Here are some points:
[  8  15  33 -28  30 -34  39 -27 -36]
[ 12  24  24 -21  31 -34  51 -26 -41]
[ 10  42  18  -7  19 -37  52 -33 -48]
[  6  70   4  10   7 -39  53 -31 -54]
[ 17  62 -16  34  -3 -46  51  -9 -59]
[ 11  52 -17  36 -10 -41  40  20 -53]
[-44  31  34 -17  34 -16   2 -74 -24]
[-42  22  33 -18  51  -9  -3 -68 -30]
[-47  23  29 -24  53  -8  -5 -60 -24]
[-47  27  25 -12  53  -6 -13 -48 -34]
[-47  33  19 -35  53  10 -25 -35 -29]
[-54  44  20 -30  48   3 -21 -24 -30]
[-58  49  15 -20  60   3 -18  -9 -16]
[-38  53  11 -26  30   1 -18  -3 -27]
[-42  29 -23 -26 127  51  27   4   7]
[-55 -16 -41   1 123  43  17  39  38]
[-24 -50  -1  33  46  61   7  59  22]
[ 27 -56  17  25  22  43 -10  22  19]
[ 28 -49  21  22  26  46 -14  35  20]
[ 22 -26   4  24 -34  65  21 104 -19]
[ 44 -39  -3  26 -27  61   8  76 -12]
[ 56 -49  -8  31 -43  59   4  53  -6]
[ 39 -55  -5  37 -54  65   2  35   0]
[ 16 -16 -11  40   6  14 -25 -23  49]
[  9 -25 -11  35   9  18 -17 -17  46]
[ 21 -18  -5  28 -14  12  -2  -8  39]
[  54  -38  -25   13 -126   42  -10   60    2]
[  39  -45  -16   21 -127   43   -7   44    6]
[  39  -26   -9   23 -119   48   -3   37    9]
[  32  -31   -3   34 -106   50   -4   20   18]
[ 30 -46   6  36 -81  44  -2  14  26]
Then 10 other points, each followed by its number:
[ 44 -36   3  33 -93  38 -13  -1  36] 0
[  63  -35    8   35 -101   18  -14  -13   34] 1
[ 84 -48   5  40 -93  -1  -9 -35  38] 2
[ 61 -13   1  67 -54 -31 -18 -74  63] 3
[ 63 -16  -6  63 -59 -32  -6 -66  58] 4
[ 54  -4  -7  53 -52 -31  -8 -55  51] 5
[ 30  48   5  -7 -62 -65  10 -87  24] 6
[ 43  36 -16   9 -70 -60  16 -65  30] 7
[ 29  36  -6  14 -65 -48  21 -43  16] 8
[ 22  16  -5   7 -69 -36  16   1   3] 9
Which of these numbered points is nearest to each point below, ignoring the 3 directions in which the first points spread most? Its number follows each.
[-36  61  11 -26  44   7   3 -61 -13] > 0
[ 22  22 -16  -6 -29 -43   9 -79  13] > 6
[ -40   44  -42 -103   89   -3   13   77  -22] > 9
[-73 -28 -24 -18  20  42  58  90  36] > 9
[-37  46  26  -8  51  -1  -5 -42 -35] > 0
[-39  36 -41 -97  79  -8  10  74 -24] > 9
[  3  19   6   1 -53 -22   8  27 -14] > 9
[ 54 -48 -12  60 -33  27 -22 -13  29] > 2
[ 13  20  35 -19  47 -36  47 -28 -36] > 1
[-31  25  13  -2 -31 -33   3   9 -17] > 9
[ 50 -25 -36  45 -96   0 -48 -18  35] > 8
[ 41 -10 -10  49 -74 -27 -38 -57  53] > 5
[-85 -18 -30 -30 -13  45  57 110  33] > 9
[ -58   33  -44 -101  104   -4   10   69  -20] > 9
[ 62 -49 -27  41 -94 -16 -22 -26  33] > 2
[-14 -10 -14   0 -61 -14 -49  14  -4] > 9
[ 49 -55 -26  52 -70   0 -61 -21  37] > 2
[  3 -47  -9  57  12  22 -24  13  47] > 1
[ 16   6   7  63  -2 -39  32  42  25] > 8
[-41  35 -46 -96  93   1  11  63 -23] > 9
[-42  39  -1  88  -6 -48  -8  22  47] > 8
[-57  35  18  -3  17 -31 -36 -65  27] > 9
[-21  37 -40 -72   8  -9  44  77 -49] > 9
[-13 -14 -17  -8 -67  -7 -46   9  -9] > 9
[-35  76  12 -25  35  -1   1 -57 -16] > 0
[-69 -32   2   2  -4  31  47  59  59] > 9
[  7  18  -4  73 -12 -51  25  53  27] > 8
[ -34   31  -44 -101  107    6   13   57  -24] > 9
[-33  43 -26 -60 -10  -7  51  83 -52] > 9
[-17  58 -36 -67 -21  -6  51  83 -54] > 9
[ -1  28 -14  86  -4 -62  19  62  21] > 8
[ 47 -16  -3  51 -75 -24 -34 -64  52] > 5
[-16 -10 -15 -17 -48  -9 -35   1 -10] > 9
[ 50 -62  60  12 -30  24  -2   8  12] > 1
[ 44 -11  23 -56   1  -9 -90 -83 -48] > 1
